The same turns and mirrors carry the whole set onto itself and the rows of a family onto each other. Which other rows belong to the same family as each row named below? List them in the order they appear above.
These 16 rows form 4 families of 4 rows each.
Z_98: [  4.8   6.3 -15.3  14.4  -3.3  -5.2 -25.5  -5.3 -10.6   9.4   8.4 -16.9
  -3.6  12.1   3.5 -12.9  11.5  30.7  10.4   1.2   0.7  -6.3  -2.9   1.8
  20.2   7.4   4.3  19.0 -13.8  13.8  -8.6  31.3 -13.4 -15.4  -1.7  11.3
  -4.1   1.8   6.2  -1.2  -1.1 -32.6  13.4  20.8  26.6  29.2   7.0  -2.5
 -14.8]
Z_817: [-14.6  -0.6  -1.7 -30.3  -4.3  -5.0   0.1 -11.8   7.5  -2.1  15.8 -28.5
  -3.0  20.9   5.4   9.6 -14.6  33.2   6.6  18.1   1.2   3.4  -8.9  16.9
  -7.3   7.0  -4.7   6.7 -19.9  20.8 -27.6  -3.4  -5.2  -5.0  -3.5   2.7
  -9.5 -16.7 -19.5  -9.0   8.4  19.9  16.9  -2.0  11.5  11.7  -7.2  -0.4
  -5.0]
Z_186: [ 10.5  -4.7 -12.1  -5.4  13.6   2.0  13.5  -5.8  18.2   6.8 -14.0 -17.6
  10.2  32.6  30.3  18.9   3.7  25.3  -3.0   4.6  13.4   0.6 -28.4   5.1
  38.4  17.3 -10.3 -18.6 -22.5   6.7  -9.1  -3.8 -27.6   5.7  21.8   6.4
   1.8 -18.8 -16.9  -4.8  -5.2  -6.4 -15.2  12.4  -2.0  14.9   3.0  -6.1
 -21.3]
Z_850: [  3.4 -10.5  -8.4 -28.4  -4.6  -8.7   4.2  -7.0   9.0   2.5   3.2 -23.9
  -0.5  22.2  12.0   2.3   1.0  13.6  27.4  -3.5  -0.6   1.2 -15.7  23.6
   7.8  12.9 -25.8  -5.9 -10.4  15.4 -22.2  -3.4 -17.6 -13.0  -4.4  -0.6
 -13.5 -17.8 -13.4  -2.5  20.4  -1.2  10.3  -5.2  16.1  23.7   1.7 -12.5
  -9.5]
Z_37: [ -7.7   9.2  -8.2   8.2  -4.2  -2.9 -22.9 -11.6  -8.5   5.9  17.7 -21.4
  -2.9   6.8  -1.9  -9.0   1.2  45.9  -3.4  15.9   2.6  -2.0   0.4  -3.7
  11.2   7.5  16.0  24.1 -25.3  21.2 -14.4  26.5  -3.1  -8.7   1.6  14.3
  -7.7   4.1   0.0  -6.7  -4.3 -13.1  16.4  22.1  23.3  22.6  -1.2   8.1
 -14.8]
Z_442: [ 10.9   8.4 -17.3  10.1  16.1   4.7   2.0  -1.3  10.2   5.5 -17.0 -14.9
   5.7  41.3  30.5  20.7   4.3  23.6  -4.4   4.6  13.6  -6.7 -25.0   4.2
  35.3  10.2  -3.4 -11.2 -14.3  -1.8  -7.5   7.7 -32.0   2.2  17.3   5.4
  15.7 -20.3 -11.7  -5.8 -17.6 -17.7 -12.1  16.0   0.2  13.9   6.5  -6.7
 -15.1]
Z_236: [  7.7 -10.5 -13.3  -0.1  -6.8  -8.8 -10.7  -9.0  -1.2  12.2   7.6 -18.7
   2.1   2.4   4.7 -16.8  15.4  27.8  16.9  -4.3  -0.8   0.3  -7.5   4.3
  27.3  18.3  -8.7   7.5 -22.8  22.1 -10.3  19.4 -12.7 -13.4   4.0  12.1
 -20.6   3.4   2.1   1.2  13.8 -25.7   9.0  16.8  25.8  35.0   6.0  -3.9
 -23.8]
Z_732: [ 11.3 -22.4 -16.5   0.8  18.7  -4.5  -2.1 -11.7   8.7  27.4 -21.9 -22.4
   4.9   3.0  16.6  -6.1  12.5  12.0 -22.7 -18.7   8.8 -18.6  -5.4   9.0
  13.2   5.6  -8.0  -8.1   5.8   5.8  -5.3   4.2 -20.7  -5.4   1.8   6.4
 -18.3 -30.8 -12.5   9.4  11.2 -15.7  11.8  -2.1  -4.8  21.5  15.7  -5.6
 -16.5]
Z_905: [  0.2  16.1  -9.8   7.9  16.0   7.1  -0.5  -4.9   9.0   1.6  -8.1 -18.6
   4.0  41.0  26.7  26.2  -4.9  35.8 -17.8  18.3  15.2  -4.5 -22.3  -0.1
  25.6   6.3   8.9  -2.7 -20.1   1.7 -11.4   6.9 -23.6   7.2  17.7   7.3
  17.4 -20.0 -15.7  -9.8 -23.8  -2.5  -6.8  17.3  -2.8   6.3  -0.9   0.5
 -12.7]
Z_181: [  4.9  -2.3 -17.8  15.9  23.0  -0.9 -16.7  -9.2  -0.8  23.6 -18.8 -22.0
  -0.6  13.1  13.3  -0.7   7.2  19.9 -33.3  -8.7  10.7 -25.2  -0.6   5.3
   3.2  -5.0   8.5   5.2  13.1  -2.2  -4.1  16.3 -19.2  -7.1  -3.6   6.8
  -1.4 -32.8 -11.0   6.4  -6.3 -16.8  17.1   2.1  -5.7  15.5  14.1  -1.7
  -7.2]
Z_886: [ -5.1  -7.6  -4.9  -8.2  -7.3  -7.0  -8.2 -14.9   1.7   9.4  19.0 -22.9
   2.1  -3.2   0.0 -12.1   3.7  41.9   2.8  10.5   0.0   4.7  -4.6   0.2
  18.4  17.3   4.6  13.7 -33.5  29.3 -16.0  15.0  -1.4  -5.7   6.9  13.5
 -24.0   5.0  -3.6  -3.8  10.7  -5.6  11.4  18.8  22.6  26.8  -2.6   6.2
 -22.7]
Z_509: [ -8.4  -4.2  -9.4   5.1  20.7   1.3  -9.2 -16.7   4.9  20.9  -7.5 -28.3
   0.4   5.7  10.1   2.7  -4.4  34.3 -45.7   6.2  12.3 -18.9   1.5   0.9
  -5.2  -3.8  18.2   8.8  -1.1   8.2 -10.3   7.2  -8.3   2.3   1.0   9.8
 -10.4 -30.4 -17.3   2.0  -6.2   6.3  19.9   1.5  -9.2   8.7   4.9   7.6
  -8.9]
Z_703: [ -1.4   2.2  -6.6  -6.3  13.1   4.6  12.2  -9.6  18.4   3.8  -5.2 -21.8
   8.8  31.3  25.7  24.6  -6.5  37.3 -16.3  17.7  14.6   2.3 -23.8   0.9
  28.7  15.0   2.4 -10.3 -29.5  10.4 -13.9  -4.7 -19.5  11.5  23.2   7.9
   3.0 -17.6 -19.5  -9.2 -11.3   8.9  -9.3  13.5  -5.1   7.9  -3.1   2.3
 -18.9]
Z_441: [ -1.8 -23.6  -7.5 -10.5  17.0  -3.8   5.1 -18.5  14.8  24.5 -10.7 -27.4
   5.1  -4.5  11.7  -2.7   1.5  26.8 -34.7  -4.3  11.1 -12.0  -3.8   5.4
   5.0   6.7   1.5  -4.8  -7.0  15.6 -11.8  -4.6  -9.7   2.8   6.0   9.6
 -26.6 -28.0 -20.2   4.9  12.2   7.7  14.4  -2.5  -8.6  15.7   6.8   4.0
 -18.0]
Z_360: [  5.6   8.9 -16.0  -5.3  -0.5  -6.1 -15.2   0.6  -4.9   0.4  -1.8 -18.7
  -6.8  36.6  12.9   4.1   4.1  10.8  25.7  -3.8   0.0  -9.3 -10.9  23.6
   3.7   0.3 -17.7   4.2   5.4   2.1 -17.8  14.8 -25.3 -21.1 -12.2  -1.7
   8.8 -21.6  -7.2  -2.7   2.3 -19.9  13.7   1.2  18.8  21.3   9.0 -15.1
   0.9]
Z_326: [-11.5  20.2  -8.6  -6.1   0.6  -2.1 -19.1  -4.8  -6.3  -5.8  11.0 -23.8
  -9.7  36.1   6.4  12.7 -11.5  30.6   4.0  17.6   2.5  -7.8  -5.3  16.3
 -11.4  -5.3   3.4  18.2  -3.1   7.0 -24.3  14.3 -12.2 -13.0 -11.6   1.3
  12.5 -20.1 -11.1  -9.7  -9.5   1.2  20.7   3.0  14.9  10.1  -2.8  -2.5
   5.3]

Which other rows belong to the same family as Z_236? Z_98, Z_37, Z_886
Which other rows belong to the same family as Z_905? Z_186, Z_442, Z_703
Which other rows belong to the same family as Z_441? Z_732, Z_181, Z_509

